In the data rows, 500 means zero.
Here are some numbered points:
[515,446,587,617,499,488,550,598,538,381,510,580,296,484,675,581,586,406,404,399,559,439,257,662,674,530,480,276,599,552,593,437] 0
[508,496,368,189,640,624,645,537,518,390,454,430,448,490,434,344,633,635,622,420,288,496,525,506,441,519,447,449,695,441,368,547] 1
[455,518,406,464,458,372,785,530,595,358,468,546,327,443,485,667,342,512,650,377,510,668,429,514,318,532,691,459,613,527,370,525] 2
[378,451,529,731,467,438,419,555,485,354,610,541,456,468,471,651,509,526,471,576,795,553,456,313,454,276,577,563,355,626,470,479] 3
[623,553,553,195,454,462,228,613,706,699,370,487,551,484,415,381,335,570,0,513,461,291,633,587,804,592,338,472,540,471,623,498] 4
[447,463,541,482,364,592,403,571,468,342,529,553,432,532,664,522,602,393,593,494,425,456,362,699,778,651,421,335,661,586,593,416] 5
[573,430,861,679,472,623,595,472,708,287,612,418,744,523,542,468,474,753,760,236,476,558,408,321,367,377,414,574,477,491,427,323] 6
[697,446,545,743,428,499,463,636,734,669,239,577,529,469,449,467,310,454,674,573,515,340,509,605,684,558,328,427,630,503,597,502] 7
[479,551,292,344,468,413,426,383,311,606,623,438,463,528,471,496,595,391,445,666,604,472,702,497,492,589,624,531,436,455,573,497] 8
[624,515,474,620,471,497,347,560,630,761,388,550,452,503,421,445,334,450,628,619,488,316,461,626,697,545,372,451,579,502,639,535] 9
[582,532,385,381,764,607,746,592,437,475,476,580,486,522,243,459,528,558,457,440,479,649,387,499,380,440,360,375,492,433,458,752] 10
[521,464,371,676,363,470,500,475,431,321,777,580,441,543,465,631,655,336,563,549,670,728,523,483,384,538,525,675,459,480,462,547] 11
New points follow, each followed by the numbers of its five nearest points above, looking only along the 5 directions in which the numbered points spread most, nearest first.
[560,384,800,694,539,575,620,563,826,356,482,495,598,431,551,579,395,743,745,271,548,592,339,413,435,488,276,628,532,429,513,308] 6 2 3 7 0
[500,426,393,580,277,558,712,492,481,369,437,558,454,472,548,560,714,312,756,429,608,672,358,631,435,649,558,609,621,625,473,499] 2 11 0 5 3
[466,488,524,554,425,464,491,357,475,420,539,458,583,545,583,450,553,493,660,500,631,535,510,424,403,413,412,653,460,583,474,435] 3 11 2 8 0
[560,555,496,535,437,499,422,408,505,352,462,449,557,597,595,370,608,500,682,452,475,430,585,482,505,395,437,644,492,714,397,397] 3 0 11 2 5
[545,552,483,460,458,533,208,459,619,721,323,449,601,627,442,316,352,419,649,638,514,275,658,569,695,530,363,478,531,458,680,570] 9 7 4 8 0
[606,434,756,694,472,521,427,515,801,420,447,516,645,527,484,497,360,708,723,340,491,431,460,450,507,410,361,571,547,451,495,350] 6 7 9 3 0
[450,554,441,497,489,470,676,419,335,584,697,525,512,458,512,686,549,410,362,622,541,653,443,484,402,618,735,534,271,411,517,457] 11 8 3 2 10
[502,469,409,432,485,471,476,452,457,663,538,532,389,464,408,555,497,399,414,627,507,441,545,506,574,610,611,405,490,434,604,624] 8 9 10 11 0
[456,517,499,488,321,521,301,268,390,379,700,380,608,610,563,458,692,485,712,571,460,541,630,482,420,540,428,738,530,472,500,423] 3 11 8 2 0
[283,429,364,688,596,448,501,567,584,274,519,502,305,476,490,622,451,524,349,454,606,491,487,339,458,365,547,308,404,496,432,500] 11 3 2 8 0
[466,514,574,552,475,357,278,442,367,432,600,429,554,546,513,447,594,580,0,495,571,482,645,306,503,356,474,637,395,681,387,481] 8 3 11 4 0
[515,436,382,336,849,579,708,679,403,454,245,585,501,522,242,475,365,636,585,403,266,631,310,471,378,195,334,400,583,608,352,773] 10 1 2 9 7
[546,448,346,511,509,452,543,568,536,662,377,560,336,437,365,559,403,333,0,549,497,423,448,601,595,588,570,323,578,468,563,693] 8 9 5 0 4
[365,492,694,435,461,374,745,260,436,539,475,376,606,413,683,511,503,584,491,528,533,657,408,334,284,477,770,589,305,556,389,326] 3 11 2 6 10
[437,481,386,520,398,399,736,999,577,331,534,608,437,465,501,597,603,417,714,425,566,736,441,502,282,577,585,464,632,495,364,492] 2 11 10 0 1
[526,467,329,419,839,601,694,682,392,411,355,585,442,473,318,405,460,620,498,493,434,674,293,390,344,332,393,447,567,453,479,715] 10 1 2 8 11
[412,602,558,503,424,580,243,368,395,318,782,382,632,670,331,444,685,600,505,582,543,484,857,399,400,395,509,689,363,313,470,434] 3 8 11 10 2
